In the rows, 128 means zero.
Where one turn sends some rows of the set: a few examples, then the rows asked:
Pup: [119 104 124 122 136 107 108 146 152 135 134 142 132 127]
kuf: [129  95 135 103 144 109 118 140 130 153 130 148 108 121]
Geguz: [110 101 127  99 148 108 149 144 151 166 137 147 131 124]
vir: [126 102 135 118 132 109 121 141 154 124 134 159 130 133]
fotu: [ 99  86 120 115 156 109 132 151 132 107 142 126 109 125]
Gepe: [107  95 128 119 150 109 160 132 138 144 132 128  96 119]
lofe: [109  98 129 117 160 106 169 142 136 142 140 129 103 127]
ket: [103 108 129 106 155 103 118 153 133 105 147 144 123 129]
nug: [102  84 127 112 150 111 138 145 135 100 140 136 107 128]
Rin: [116  85 133  89 126  93 151 146 147 146 136 133 118 121]
dedap: [ 94  92 131 114 131 103 156 155 125 152 153 142 129 123]
Sile: [101  96 137 100 118  97 164 138 135 138 143 140 126 125]
resi: [110  93 134 120 153 111 168 135 136 141 137 136  98 124]
Tigi: [133 108 144  93 141  98 143 132 127 131 135 153 118 136]
kova: [101 105 128 107 145 112 152 141 144 164 141 151 135 125]
gaba: [112 123 134 109 144  96 145 137 112 135 147 140 133 138]
takeb: [102 109 130 102 137 109 157 132 147 156 137 150 135 127]
fak: [ 99  87 125 115 155 110 140 150 131 102 144 133 111 130]
mimol: [103  83 124 112 151 110 131 146 136 105 137 129 105 124]
pabe: [108 111 124 118 147 105 121 144 114 157 143 135 123 122]
pudep: [122 112 134 119 142 103 133 149 145 120 146 156 142 142]
buke: [114 114 122 124 146 101 120 154 143 130 146 139 143 135]
von: [107  99 124 118 157 105 162 139 137 145 136 121 101 122]
kug: [106 103 134 104 152 108 118 150 135 102 145 153 118 129]
rilek: [109  81 127 102 140  99 144 163 138 161 145 136 120 118]
bape: [104 102 131 106 148 108 111 147 137 107 140 148 114 123]
Ker: [100 106 125 106 152 104 110 150 135 108 143 140 119 123]
bivud: [110 105 129  94 141 106 153 134 154 159 133 145 131 126]

Geguz moves to bivud
fotu moves to mimol
ket moves to Ker
Now find these:
von moves to Gepe
buke moves to Pup
gaba moves to pabe
rilek moves to Rin

Where one turn sends some rows of the set: a few examples, then the rows asked:
rizuk: [126 112 134 107 149 166 141  91 123 150 100 107 110 165 115 136 131]
pidev: [134 120 133 106 138 152 122 100 126 167 105 111 106 159 131 123 128]
nuka: [137 135 140 101 157 156 137 131 130 136 135 135 134 151 133 146 117]
Vofik: [128 138 146 109 134 166 125 132 131 140 124 118 133 140 136 135 122]
veba: [136 120 129 134 148 171 138 113 108 149 131 121 153 154 108 116 116]
tel: [138 110 132 113 160 147 134 101 101 162 115 131 137 146 112 112 123]
dakez: [125 123 123  94 158 140 146 115 125 145 125 107 140 140 139 134 112]
Lilob: [142 141 126 104 131 142 153 108 119 167 103 121 115 155 128 128 125]
dimid: [131 142 122 104 149 147 131 115  95 145 115 124 109 170 109 132 100]
tid: [120 124 148 107 140 168 147  91 130 145 123 132 121 170 111 115 102]
Diteb: [134 143 148 107 155 150 145 123 107 143 135 124 125 138 126 130 108]
rubi: [152 123 119 120 168 155 146 119 121 161 100 117 143 152 120 118 129]
bib: [123 131 113 108 134 157 142 120 110 133 115 115 123 172 101 133  93]
limu: [143 122 122 108 142 177 142  87 134 156 107 112 125 174 119 126 115]
nid: [141 133 120 102 150 146 138 128 124 148 134 127 127 134 137 127 104]
Pogu: [136 135 143 105 170 140 144 121 136 150 118 119 111 149 121 120 102]
fek: [132 154 134 125 156 174 144 122 133 140 131 119 126 156 131 124 112]
keko: [124 131 120 113 139 147 144 114 104 149 113 141 133 169 109 109 140]
Vup: [132 127 122 101 139 152 141 109 117 149 105 147 144 162 109 104 129]
Dofot: [129 147 128  99 143 174 120 119 112 131 103 136 124 162 118 139 112]
nin: [129 137 139 103 139 177 150  86 120 151 105 110 139 159 132 123 119]
Kevu: [135 126 124 116 160 159 121 124 132 138 111 115 151 148  98 114 120]
motef: [124 112 127 118 121 174 142  96 123 150 112 109 113 160 113 123 116]
nefen: [144 143 146 110 151 147 134 116 119 159 140 112 131 163 125 127  99]
vefil: [126 138 122 126 136 156 140 126 124 144 122  99 122 144 125 144 130]
ganer: [135 128 120 121 155 148 141 131 125 142 110 107 144 150  95 109 119]
rosig: [122 144 131 114 138 169 138  88 105 148 130 125 134 160 128 140 129]
falik: [128 128 122 106 150 155 125 102 110 148 112 147 138 165 113 112 141]
pamek: [117 109 131 108 123 157 143 103 130 149 129 116 130 178 120 133 117]
Fiten: [133 141 114  94 154 172 132 108 118 133  93 117 132 157 115 133 100]
val: [131 125 129 102 165 153 121  93 123 146 125 104 139 141 117 143 110]
gev: [131 100 141 118 149 153 128 129 125 147 110 126 138 148 104 126 130]
Vuguf: [146 127 147 117 146 167 148 120 118 153 109 140 150 167 110 121 129]
lun: [123 128 103  89 141 153 141 118 114 132 105 129 127 156 119 134 100]
vava: [128 134 122 108 150 158 113 120 111 138 102 117 104 163 109 139 114]
zaf: [121 130 115 109 159 167 141  83 124 150 115 121 114 154 136 114 119]
malid: [133 133 125 128 165 155 127 126 118 140 119 107 142 157  98 117 128]
piror: [111 117 127 110 154 157 131 118 137 131 137 123 126 138 126 127 107]
luza: [121 124 130 114 137 161 144 116 142 147 108 129 101 168 127 126 132]
gizo: [130 108 109 124 139 159 140 124 119 150 119 135 142 152 125 124 139]
Laba: [127 113 135  88 128 149 127  98 135 149 118 139 132 157 116 138 115]
begal: [149 138 144 107 134 154 142 119 141 152 116 111 137 155 106 133  97]

Lilob moves to begal
nid moves to limu
Now find these:
nin moves to Vofik
Vuguf moves to gev
piror moves to zaf
dimid moves to bib
keko moves to ganer

